Each path below is one point turned by a fixed rotation once a step. After each direction that follows a path, write how fast that rotation turns it, in deg/step (0 if it stays still).
Each turn is a multiple of 5 degrees from 10 to 175, or 0.
Each row of a path follows its step; steps can be skipped.
Path 1:
step 0: -0.816,-1.886,1.532,2.787,1.454,-0.015,-3.204,-3.383,1.566,-3.260,-0.431,-3.140,0.962,-1.534,-0.231,-0.932,-2.226,-1.006,-0.772,1.898,2.673,0.508,-0.961,-1.423,1.712,-0.074,0.614,-0.022,-0.358,0.338,0.394,1.291,0.097,1.974
step 4: -0.915,-2.245,0.459,0.029,-1.889,0.958,0.097,-0.505,-2.212,1.253,-0.712,-2.097,0.983,0.395,-1.951,0.458,0.497,0.745,-3.571,1.256,-0.213,3.033,2.376,0.351,1.721,1.063,-1.185,-0.033,0.139,-4.642,3.114,1.416,-0.493,-0.437
step 5: 0.583,-0.607,1.252,2.679,-2.388,-2.376,-2.804,0.827,0.230,-1.226,0.211,-0.167,0.685,-0.856,0.215,-0.483,-0.041,-0.502,-3.844,2.335,-1.040,1.260,1.893,2.495,-2.296,3.601,1.960,-0.389,-0.527,0.760,1.508,-1.741,-0.866,1.425
step 6: -0.805,-0.058,-2.371,2.290,-1.063,-3.009,-0.169,-1.832,-1.155,0.458,-0.770,-1.314,1.907,-3.060,-2.065,2.107,0.453,3.076,-1.930,1.464,-1.860,0.776,-0.165,2.080,1.402,-2.653,1.890,1.820,0.526,2.309,0.207,-0.915,0.710,-0.434
step 7: -1.509,-1.259,-0.291,0.905,-1.040,1.092,1.019,-0.859,-3.158,0.635,1.319,-2.085,0.629,-1.431,-2.527,-0.050,4.223,0.161,-2.849,-1.744,-3.471,1.174,2.035,-1.675,-0.436,-0.976,-0.565,-1.687,-0.584,-0.772,2.215,0.238,-1.120,1.374
step 9: -0.308,-1.472,-1.249,0.750,-0.104,-1.553,0.692,-3.958,-1.096,-1.677,-0.734,-0.952,0.373,-1.875,2.537,0.355,1.337,3.876,-1.661,3.570,0.945,1.323,0.696,-0.515,2.746,-1.215,-0.712,-0.222,-1.230,2.366,1.668,0.102,1.583,-0.193
step 10: -2.092,-2.228,-0.201,1.524,-0.325,-0.742,0.508,-2.196,-3.101,0.521,-1.632,-0.392,1.962,-1.339,0.607,-1.646,1.715,-0.962,-1.565,-0.573,-2.013,-1.570,0.822,-3.346,-2.154,1.204,-2.307,0.111,-2.363,1.618,0.497,-1.342,-0.673,3.113
step 14: -1.256,-1.673,1.450,0.530,-2.842,-2.013,-3.158,-2.234,0.447,1.530,0.462,2.137,0.569,-0.691,1.143,1.350,-1.148,-1.731,0.496,2.503,-1.157,0.305,1.351,1.658,0.640,-0.777,0.193,3.814,1.524,0.650,2.807,-0.330,1.759,2.102
step 15: -2.167,1.093,-2.177,-0.388,0.353,0.247,-2.302,-3.024,-0.533,0.256,0.622,-1.340,4.085,-1.998,-0.675,-0.195,-2.668,-0.837,-2.480,-2.438,-1.931,1.079,0.204,-0.432,1.998,-0.179,2.275,-0.643,1.561,-0.208,1.801,0.142,0.354,2.580
Speeds:
0.737,-0.082,0.763,1.077,-0.285,0.499,-0.356,0.115,0.945,-0.574,0.909,0.287,-0.092,-0.477,-0.732,-0.346,0.338,-0.869,-0.347,0.445,0.828,-0.370,-0.625,-0.195,-0.732,-0.128,-0.014,1.430,0.074,0.620,-0.041,-0.847,0.154,-0.662 -> 130
-0.829,0.924,0.360,-1.242,0.138,-0.264,-0.192,-0.656,0.236,-0.424,0.110,-0.116,0.352,0.936,-0.097,-1.210,0.608,0.068,-0.012,1.253,-0.523,-0.765,0.270,-0.165,-0.020,-1.087,-0.545,-0.062,-0.482,0.247,-0.207,-0.876,-0.611,-0.175 -> 25
0.745,-0.137,0.527,-0.519,0.419,-0.161,0.370,-0.117,0.714,-1.475,-0.220,0.025,-0.260,-0.147,0.140,-0.158,-0.068,-0.349,-1.160,0.555,1.140,0.468,0.775,0.359,0.745,0.631,-0.161,-0.864,-0.605,-1.125,-0.397,0.437,0.003,-0.565 -> 90
0.047,0.096,-0.162,-0.084,0.150,0.160,0.040,0.286,-0.095,-0.526,1.151,0.203,-0.166,0.462,-0.500,0.769,1.031,-0.244,0.024,-1.276,-0.321,-0.234,-1.347,0.851,0.433,-1.035,0.089,-0.511,-1.327,-0.812,0.290,0.018,-0.020,0.017 -> 80
0.679,-0.958,-1.068,-0.803,-0.565,0.682,0.254,-0.942,0.068,-0.747,-0.176,-0.514,0.679,0.419,-0.481,1.041,-0.320,0.100,-0.162,-0.014,-0.294,0.525,-0.477,-0.924,-0.586,-0.130,-0.445,0.427,-0.051,0.206,-0.632,0.309,-1.301,-0.358 -> 120
-0.421,-1.248,0.860,0.305,1.025,-0.127,0.054,0.505,0.094,-0.724,-0.578,-0.373,-0.182,-0.244,1.003,-0.017,0.252,0.456,0.580,-0.189,0.216,-0.729,-0.747,-1.513,-0.015,-0.323,-0.619,-0.537,-0.610,0.816,0.262,0.468,0.256,-0.401 -> 35
-0.140,-0.961,-0.075,-1.037,0.097,0.016,-1.568,0.587,1.246,0.103,0.574,0.405,-0.209,0.076,0.763,1.159,0.246,-0.092,0.232,0.415,-0.323,0.095,0.693,0.816,-1.006,0.171,0.266,-0.613,0.103,0.519,-0.086,-0.367,0.225,0.108 -> 120
Path 2:
step 0: -0.139,-0.728,0.857,0.159,-0.253,-1.146,0.712,0.989,2.211,-1.566,-0.342,-0.735,3.847,0.179,-0.696,-2.854,-0.259,-1.957,-1.644,-0.649,0.261,0.964,-2.025,-1.305,-0.326,0.464,-3.131,-3.226,-0.044,1.181,-0.824,-1.634,-3.103,-0.440
step 2: 0.332,0.887,-0.118,1.046,-0.526,1.890,0.791,1.775,0.630,-0.007,-1.754,-0.420,-0.852,1.006,-4.032,-0.567,-4.080,0.150,-0.292,2.145,1.436,-1.187,-1.996,-0.225,-3.108,0.216,-3.160,-1.124,0.274,0.120,-0.867,0.895,-1.402,-0.520
step 4: -1.442,-0.808,0.644,-0.732,-0.398,-1.342,2.723,-0.404,3.515,0.740,-2.988,-0.202,0.809,-1.141,-1.988,-2.227,0.749,2.925,-2.170,0.545,-1.212,-1.315,-0.633,1.872,-0.049,-0.595,-3.057,-1.378,1.774,-0.493,0.190,-0.336,-1.212,-1.294
step 7: -1.363,0.714,-2.079,0.228,-0.017,-0.285,1.460,-0.535,3.541,-0.792,-0.784,-0.960,-0.192,-2.693,-0.707,-1.687,-0.175,2.039,-1.983,-0.096,-2.301,-2.883,0.272,1.777,-2.882,0.224,-1.221,-1.626,-2.162,1.905,-1.249,0.974,-0.171,-1.398
step 9: -0.733,-1.304,-0.172,0.148,1.845,-0.887,4.962,2.317,0.955,-0.606,1.032,-0.750,1.163,-0.063,-0.110,-2.545,0.040,0.472,-1.405,-1.137,0.363,0.571,-0.403,-2.175,-2.415,0.831,-0.899,0.809,0.699,2.538,-2.824,-0.169,-2.207,0.576
step 10: 1.960,-0.502,-2.629,-0.041,1.169,-1.270,1.284,-1.785,1.254,2.005,-1.290,-1.566,0.551,-2.946,-2.198,-2.905,-1.279,1.103,0.979,0.618,-0.230,-3.596,0.777,-0.350,0.369,-0.655,-1.211,-2.099,-1.100,1.894,-2.247,0.055,-0.226,-0.462
step 11: -0.590,1.692,1.087,2.476,-0.245,-0.037,-0.406,-1.164,1.166,-0.103,-1.351,1.735,0.540,-0.754,-0.884,-2.242,-0.724,-1.547,-0.279,-0.350,-0.670,-2.626,-1.510,-1.062,-4.369,2.094,-2.249,0.200,-0.850,0.011,-1.288,1.230,-3.639,0.514
step 12: -1.731,-3.046,1.289,-1.590,4.417,1.564,1.014,0.446,0.398,-0.077,-0.877,-0.644,0.659,1.036,-0.506,-2.688,0.270,1.707,-1.292,0.745,0.147,-1.710,-0.523,-1.741,-2.030,1.710,0.477,-1.440,-0.528,1.411,-2.980,-1.377,-0.933,0.300
step 16: -0.858,-1.293,-1.063,-0.283,1.309,-0.309,0.139,0.184,4.242,-0.159,-2.222,0.288,-1.566,0.268,-1.306,-1.316,-2.289,1.799,1.511,1.667,-1.026,0.573,-2.770,-0.250,-1.821,0.022,-0.868,-2.472,-3.153,2.219,-1.212,-0.180,-0.036,1.204
Speeds:
-0.134,0.463,-0.307,0.536,0.384,-0.329,-0.509,-0.052,-0.990,0.899,0.011,0.441,0.787,-0.573,0.485,-0.765,0.597,-0.318,0.666,-0.556,0.942,-0.616,0.009,0.282,-0.677,0.551,1.161,-0.516,0.418,0.610,-1.246,-0.392,-0.281,0.497 -> 25
0.304,-0.219,-0.881,0.295,0.490,0.501,-0.589,0.144,0.170,-1.227,1.066,0.168,0.286,0.281,0.393,0.466,0.636,0.911,-0.344,0.091,0.397,-0.492,-0.779,-0.184,0.427,0.229,-0.038,-0.050,-1.553,1.242,-0.375,-0.479,0.385,-0.432 -> 160
-0.767,0.313,-0.046,-0.921,0.142,0.579,-0.820,0.154,0.452,-0.577,-0.917,-0.492,-0.707,0.284,0.045,0.204,-0.281,-0.214,-0.060,-0.096,0.199,-0.669,-0.315,0.189,-1.313,0.889,1.181,-0.406,-0.821,-0.833,-0.007,1.009,0.516,-0.272 -> 80
-0.111,0.756,0.492,-0.040,0.183,-0.144,0.171,-0.464,-1.047,-0.256,0.518,-1.012,-0.337,0.240,0.393,-0.451,-1.399,0.471,0.141,0.290,0.001,-0.488,0.417,0.728,-0.149,0.212,-0.539,-1.227,0.542,0.875,0.509,-0.393,0.982,-0.870 -> 135
-0.492,-0.248,-0.809,-0.173,0.498,0.174,0.629,0.954,-0.222,0.376,0.489,-0.087,-0.509,0.445,-0.693,-0.232,-1.092,0.947,0.777,0.276,1.014,0.699,-0.476,-0.595,-0.019,0.250,0.385,0.721,0.399,0.342,0.194,0.385,0.755,1.328 -> 100
0.030,0.301,0.006,0.580,-1.199,0.011,0.506,0.110,0.520,-0.379,0.712,0.516,0.665,0.058,0.846,-0.139,-0.288,-0.308,-0.402,-0.116,-0.990,0.524,0.997,0.041,-1.425,0.681,-0.035,0.708,-0.265,0.522,-0.264,0.280,1.122,0.734 -> 170
-1.669,-0.031,-0.134,0.339,0.826,0.715,-0.367,-0.070,0.398,-0.640,-0.088,0.587,0.340,0.572,-0.241,-0.501,-0.308,-0.337,0.077,0.290,-0.947,-0.225,0.460,1.262,0.426,-0.472,0.546,0.028,0.064,0.481,0.764,-0.662,-0.753,0.943 -> 85
0.130,-1.030,0.714,0.722,0.328,-0.053,-0.491,0.649,-0.323,0.026,-0.794,-0.210,0.116,-0.403,0.603,-0.681,-0.702,0.091,0.048,-1.069,0.715,-0.616,1.095,-0.822,-0.083,-0.239,-0.421,0.400,-1.246,-0.090,1.081,-0.331,-0.018,0.276 -> 25
